In the data rows, zero lies at 7.5, halfway between 7 and 8.
Here are some points, one per row:
array([ 3,  9,  3,  7,  9,  7, 11,  7,  7,  5,  2,  6, 11,  7,  8,  8,  6,  6,  6,  9, 10,  8,  9,
        9,  8,  9,  8,  7,  8,  6,  3,  5])
array([ 6,  9, 10, 10,  6,  6,  8, 11, 10,  8,  9,  7, 10,  7, 10,  3,  7,  9, 12, 10,  3,  6,  9,
        9,  8,  8,  7,  0,  5, 11, 12,  1])
array([ 7,  9,  7,  9, 10,  6,  9,  9,  7,  5,  5,  9,  6,  0,  9,  9,  7,  9,  9,  5,  9,  8,  5,
        8,  8,  9,  5,  7,  8,  8,  7,  8])
array([ 7,  8, 11,  3, 11, 13, 11,  7,  1, 12,  9,  6,  8,  4,  6, 10, 10,  8, 12, 13,  6,  6,  6,
        7, 10,  8,  6,  6,  7, 12,  3, 10])
array([ 8,  7, 10,  8,  8,  9,  9,  6, 10, 11, 10,  8,  8,  5,  8,  7,  7,  5,  9,  9,  9,  8,  5,
        5,  5,  8,  8,  7,  9,  0, 10,  6])
array([ 8,  7,  8,  9,  7,  6,  5,  7,  9,  9,  8,  7,  7,  7,  6, 10,  0,  9,  8,  6,  7, 10,  8,
        5,  8,  7,  7,  6,  9,  6,  7,  7])
array([ 9,  9,  7,  4,  6,  6,  8,  6,  7,  5,  2,  6,  6, 10,  7,  7,  9,  8,  6, 12,  8,  6,  5,
        2,  8,  7,  7,  5,  7,  9,  7,  4])
array([ 7, 11,  7,  5,  9,  7,  8, 10,  6, 10,  9,  9,  7,  9,  7,  7,  6,  8,  9,  5,  8,  8, 11,
        6, 10,  9,  9, 10,  8,  8, 11, 10])
array([ 6,  8,  4,  7,  9,  7,  8,  2,  7,  7, 12, 10,  8, 10, 12,  7,  7,  4, 11,  2,  5,  4,  3,
        3,  9,  4,  6, 12,  7,  5,  7,  6])
array([ 9,  6, 10,  6,  8,  8,  4,  7,  8,  4,  7, 15,  9, 13, 15, 12,  5, 12,  7, 12,  7, 11,  7,
       10,  7, 11,  2,  8,  6,  9,  8,  8])
array([ 6,  6,  7, 10,  5, 10, 11, 15,  8,  6,  7,  6,  4,  9,  8,  7,  8, 13, 10,  8,  7,  6,  4,
        8,  5,  2,  7, 12, 10,  3,  4,  3])
array([ 7,  7,  9,  8,  8,  7,  5,  7, 10, 10,  9,  7,  0,  6,  8,  9,  7,  7,  8,  9, 11,  7, 11,
        8,  9,  8,  7,  8,  9,  5,  7,  4])
array([ 5,  7,  1, 12,  3,  9,  9,  7,  6,  9,  9,  8,  7,  8,  8, 10,  4,  6,  8,  8,  7,  8,  7,
        6,  7, 11, 11,  8,  7,  9, 10, 10])
array([ 6,  8,  8,  7,  8,  9,  8,  9,  3,  8,  0,  8,  6,  8, 11,  0,  7,  7,  8,  5,  8,  8,  7,
        7,  6,  7,  7,  7,  9,  9,  9,  9])
array([ 5,  7,  8,  7,  6,  9,  8,  8, 15, 12,  5,  6, 10,  7,  9, 10, 10, 12,  7,  6, 10, 11,  7,
        8, 12,  2,  8,  7,  0,  9,  7, 13])
array([10,  9,  7,  8, 11,  3,  6,  7,  9, 11,  8,  6,  8,  9, 10,  6,  4,  8,  8,  8, 10,  0,  5,
       14,  8,  7,  9,  8, 10,  8,  6,  9])
array([ 5,  9,  9,  7, 11, 11,  5,  6,  7,  7,  6,  3,  7,  9,  7,  6,  9,  8,  5,  8,  4, 10,  7,
        9,  8,  9,  9, 10,  8,  8, 11,  7])
array([ 7,  8,  8, 10,  7,  9,  0,  6,  8,  7,  8,  5,  7,  9,  6,  7,  5,  7,  8,  9,  6,  7,  9,
        1, 10,  7,  9,  7,  8,  9,  5,  8])
array([11,  9,  5,  9, 11,  8,  7,  7,  7,  8,  8,  2,  8,  7,  8,  6,  6,  7,  4, 10,  0, 11,  8,
        7,  7, 10,  7, 10,  4,  7,  8,  6])
array([11, 10,  8,  6,  4,  6,  7, 10,  9,  7,  9,  2,  9,  8,  8, 10, 11,  4,  7,  7,  5,  5, 11,
        4,  3,  6,  4,  8, 10, 10,  9, 11])
array([ 6,  2,  3,  5,  7,  6,  3, 13,  9,  6,  8,  6,  8,  6,  8,  7,  9,  6,  8,  9, 12,  6,  4,
        6,  8, 13, 11, 11,  5, 12, 10,  6])
array([ 6,  4,  8,  6,  9,  9, 10,  6,  8,  2,  9, 10,  5,  4,  9, 10, 10,  8,  6,  6,  7,  7, 12,
       10,  8,  6, 10,  6,  8,  6, 11,  6])
array([12,  7, 13,  9,  3, 10, 11,  7, 10,  6,  6, 10, 10,  7,  7,  3,  8,  7,  7,  7,  6,  8,  6,
        9, 15, 12,  9, 11, 12,  9,  9,  9])
array([ 5, 10, 11,  6,  9,  8,  8,  6,  7,  6,  6,  9,  7, 10,  7,  5, 11,  7,  8,  5,  8,  8, 10,
       11,  8,  7,  6,  8,  6,  9,  8,  7])
array([10, 11,  6, 10, 10, 10, 10,  7, 12, 10,  8, 13,  7,  7,  4,  6,  8, 13,  5,  6,  9,  2, 10,
        2,  2, 10,  9,  8,  8, 11,  7, 11])
array([ 6,  0,  7, 11,  7,  8,  7,  6,  8,  7, 10,  6,  8,  7,  5,  7,  7,  9,  8,  7,  7,  8,  7,
       10,  8,  7,  5,  4, 10,  8,  9, 10])
array([12,  8,  7, 10, 11, 10,  7, 11,  0,  6, 10,  5, 10, 10, 10,  5,  9, 11,  7,  8, 15,  7,  9,
        8, 10,  8, 10,  3,  5,  3,  7,  8])
array([11,  6,  5,  0,  7, 11,  6, 10,  8,  6,  8,  9,  7,  6,  3,  5,  3,  6, 11,  5,  7,  8,  7,
       10,  6,  5,  5,  5,  4,  6,  7, 11])
array([ 9,  8, 10,  6,  5,  6,  9,  7, 12,  6,  9,  8, 10,  9, 11,  3,  8,  4,  8,  9,  9,  9, 11,
        8,  5,  8,  8,  8,  7,  6,  0, 10])
array([ 9,  6,  8,  6,  8,  5, 10,  3,  7,  5,  6,  5,  4, 10,  8, 11,  6, 10, 10,  9,  5,  7,  7,
        9,  6,  7, 15,  8,  9,  7,  7,  7])
array([ 7,  7,  7,  6,  4,  9,  7,  0,  9,  9,  9,  7,  8,  7,  7,  9,  8,  9,  5,  7, 10,  7,  2,
        8,  6,  9,  7,  6,  9,  6,  8,  1])
array([ 8,  7,  6,  9, 10,  5,  6,  7,  8,  6,  8,  7,  6,  3, 10,  9,  7,  8,  9,  8,  6,  8,  7,
        8,  7, 11, 10,  8, 10,  8,  7, 10])
array([ 8,  8,  9,  6,  9, 11,  5,  8,  8,  9, 10,  3,  8,  8,  7,  7,  6,  8,  0,  6,  6, 10,  7,
        8,  5,  5,  6,  8,  8, 10, 10,  7])
array([10,  7,  9, 11,  7,  4,  8,  3,  6,  5,  5,  7,  7,  6,  6,  7,  7,  5,  6, 12, 10,  5,  6,
        9,  8,  0,  4,  9,  3,  7, 11, 10])
array([ 8,  7,  5,  7,  6,  3,  1,  8,  4, 12,  6, 12,  7,  7,  5,  6, 15,  9,  4,  6,  1,  5,  7,
        9,  8,  9,  7,  4,  7,  2,  4, 10])
array([ 6,  4, 15,  7, 10,  6, 11, 13,  6,  9,  8, 10,  7, 10,  7, 11,  5,  5,  1,  5,  5,  4,  6,
        5,  9,  7,  8,  6,  3,  7,  5,  7])
array([ 9,  5,  6,  8, 11,  7,  6,  9,  7,  9,  4, 10, 14,  7, 10,  9,  8,  7,  7,  5,  8,  9, 11,
        4,  9,  3,  7,  5, 14, 10,  7,  5])
array([ 8,  8,  6,  9,  7,  8,  7,  7,  8,  7, 12,  8, 10,  8,  0, 10,  7,  9,  5,  8,  8,  9,  8,
        9,  9,  6,  5, 12,  6,  8,  8,  4])
array([ 6, 11, 14,  8,  3,  6,  5,  8,  4,  7,  6,  7, 13,  8,  5, 10,  9,  8, 10,  5,  9,  9,  7,
        9,  1,  8, 12,  9,  8,  8,  6,  7])
array([ 4, 10,  5,  6,  7,  6,  8,  8,  8,  8,  8, 11,  7,  7,  5,  7,  9,  6,  8, 13,  7,  5,  9,
       10,  8,  6, 10, 10, 11,  6,  9,  8])
array([ 8, 10,  8,  9,  7,  9,  8, 10, 10,  8,  5,  4,  8, 12,  7, 13,  9,  7,  7,  6,  9,  6,  9,
        7,  9, 10,  3,  7,  8,  4, 11, 11])
array([12,  8,  6, 12,  2, 13,  6,  6,  7, 10,  4, 11,  9,  6,  9,  9,  8,  0,  9,  7,  8,  8,  9,
       10,  4,  6, 12,  9,  5,  8,  7,  4])
array([ 9, 12,  5,  9,  9,  4, 10,  9,  8,  8, 12, 10,  3, 11,  6,  8, 10,  3,  7,  8, 10, 15,  2,
       10,  6,  4,  9,  3, 12, 11,  5,  8])
array([ 9, 10,  9,  7,  9,  3,  7, 10, 10,  6,  9,  9,  6,  5,  6,  9,  7,  9, 11,  7,  7,  9,  8,
        7,  9,  9,  8, 10,  6,  5, 10,  8])
array([ 7,  9,  7,  4,  1,  4, 10,  7,  1, 11,  9,  6,  7,  4, 12,  6,  6, 11,  6,  7,  8,  9, 13,
        7,  7,  7,  5, 10,  8,  9,  6,  8])
array([ 8,  5,  7, 11,  8,  6, 10,  6,  7,  9,  7,  7,  7, 10,  5,  8,  9,  5, 10,  0,  9,  8, 11,
       10,  6, 11,  2,  8,  4, 11,  5,  5])
array([ 3,  4,  8,  7, 10,  8,  9,  5,  6,  7,  6,  8, 10,  9,  5,  4,  9,  7, 10, 11,  9, 13,  7,
        5,  5,  8,  7,  7, 10,  5, 11,  8])
array([ 0,  8,  7,  8,  6, 11,  7,  7,  8,  0,  9,  8,  7,  5,  8,  7,  8,  6,  6,  6,  7,  7,  6,
        9,  7,  8,  7,  5,  7,  9,  6,  9])
Along one direction, these points spread out more than along any other. How many in every 100 of the points above lie lower along it than each point below? Round to a whole number. More than half of the points above lie lower than the first one.
array([ 9,  6, 10,  6,  8,  8,  4,  7,  8,  4,  7, 15,  9, 13, 15, 12,  5, 12,  7, 12,  7, 11,  7,
       10,  7, 11,  2,  8,  6,  9,  8,  8]) : 29
array([ 3,  4,  8,  7, 10,  8,  9,  5,  6,  7,  6,  8, 10,  9,  5,  4,  9,  7, 10, 11,  9, 13,  7,
        5,  5,  8,  7,  7, 10,  5, 11,  8]) : 79
array([ 6,  4,  8,  6,  9,  9, 10,  6,  8,  2,  9, 10,  5,  4,  9, 10, 10,  8,  6,  6,  7,  7, 12,
       10,  8,  6, 10,  6,  8,  6, 11,  6]) : 73
array([ 8,  7,  8,  9,  7,  6,  5,  7,  9,  9,  8,  7,  7,  7,  6, 10,  0,  9,  8,  6,  7, 10,  8,
        5,  8,  7,  7,  6,  9,  6,  7,  7]) : 58
array([ 6,  8,  8,  7,  8,  9,  8,  9,  3,  8,  0,  8,  6,  8, 11,  0,  7,  7,  8,  5,  8,  8,  7,
        7,  6,  7,  7,  7,  9,  9,  9,  9]) : 31
array([ 7,  9,  7,  4,  1,  4, 10,  7,  1, 11,  9,  6,  7,  4, 12,  6,  6, 11,  6,  7,  8,  9, 13,
        7,  7,  7,  5, 10,  8,  9,  6,  8]) : 13
array([ 6,  0,  7, 11,  7,  8,  7,  6,  8,  7, 10,  6,  8,  7,  5,  7,  7,  9,  8,  7,  7,  8,  7,
       10,  8,  7,  5,  4, 10,  8,  9, 10]) : 63
array([ 3,  9,  3,  7,  9,  7, 11,  7,  7,  5,  2,  6, 11,  7,  8,  8,  6,  6,  6,  9, 10,  8,  9,
        9,  8,  9,  8,  7,  8,  6,  3,  5]) : 69
array([ 6, 11, 14,  8,  3,  6,  5,  8,  4,  7,  6,  7, 13,  8,  5, 10,  9,  8, 10,  5,  9,  9,  7,
        9,  1,  8, 12,  9,  8,  8,  6,  7]) : 48
array([ 7,  9,  7,  9, 10,  6,  9,  9,  7,  5,  5,  9,  6,  0,  9,  9,  7,  9,  9,  5,  9,  8,  5,
        8,  8,  9,  5,  7,  8,  8,  7,  8]) : 54
array([ 8,  8,  9,  6,  9, 11,  5,  8,  8,  9, 10,  3,  8,  8,  7,  7,  6,  8,  0,  6,  6, 10,  7,
        8,  5,  5,  6,  8,  8, 10, 10,  7]) : 17
array([ 8,  7,  6,  9, 10,  5,  6,  7,  8,  6,  8,  7,  6,  3, 10,  9,  7,  8,  9,  8,  6,  8,  7,
        8,  7, 11, 10,  8, 10,  8,  7, 10]) : 75
array([ 7, 11,  7,  5,  9,  7,  8, 10,  6, 10,  9,  9,  7,  9,  7,  7,  6,  8,  9,  5,  8,  8, 11,
        6, 10,  9,  9, 10,  8,  8, 11, 10]) : 19
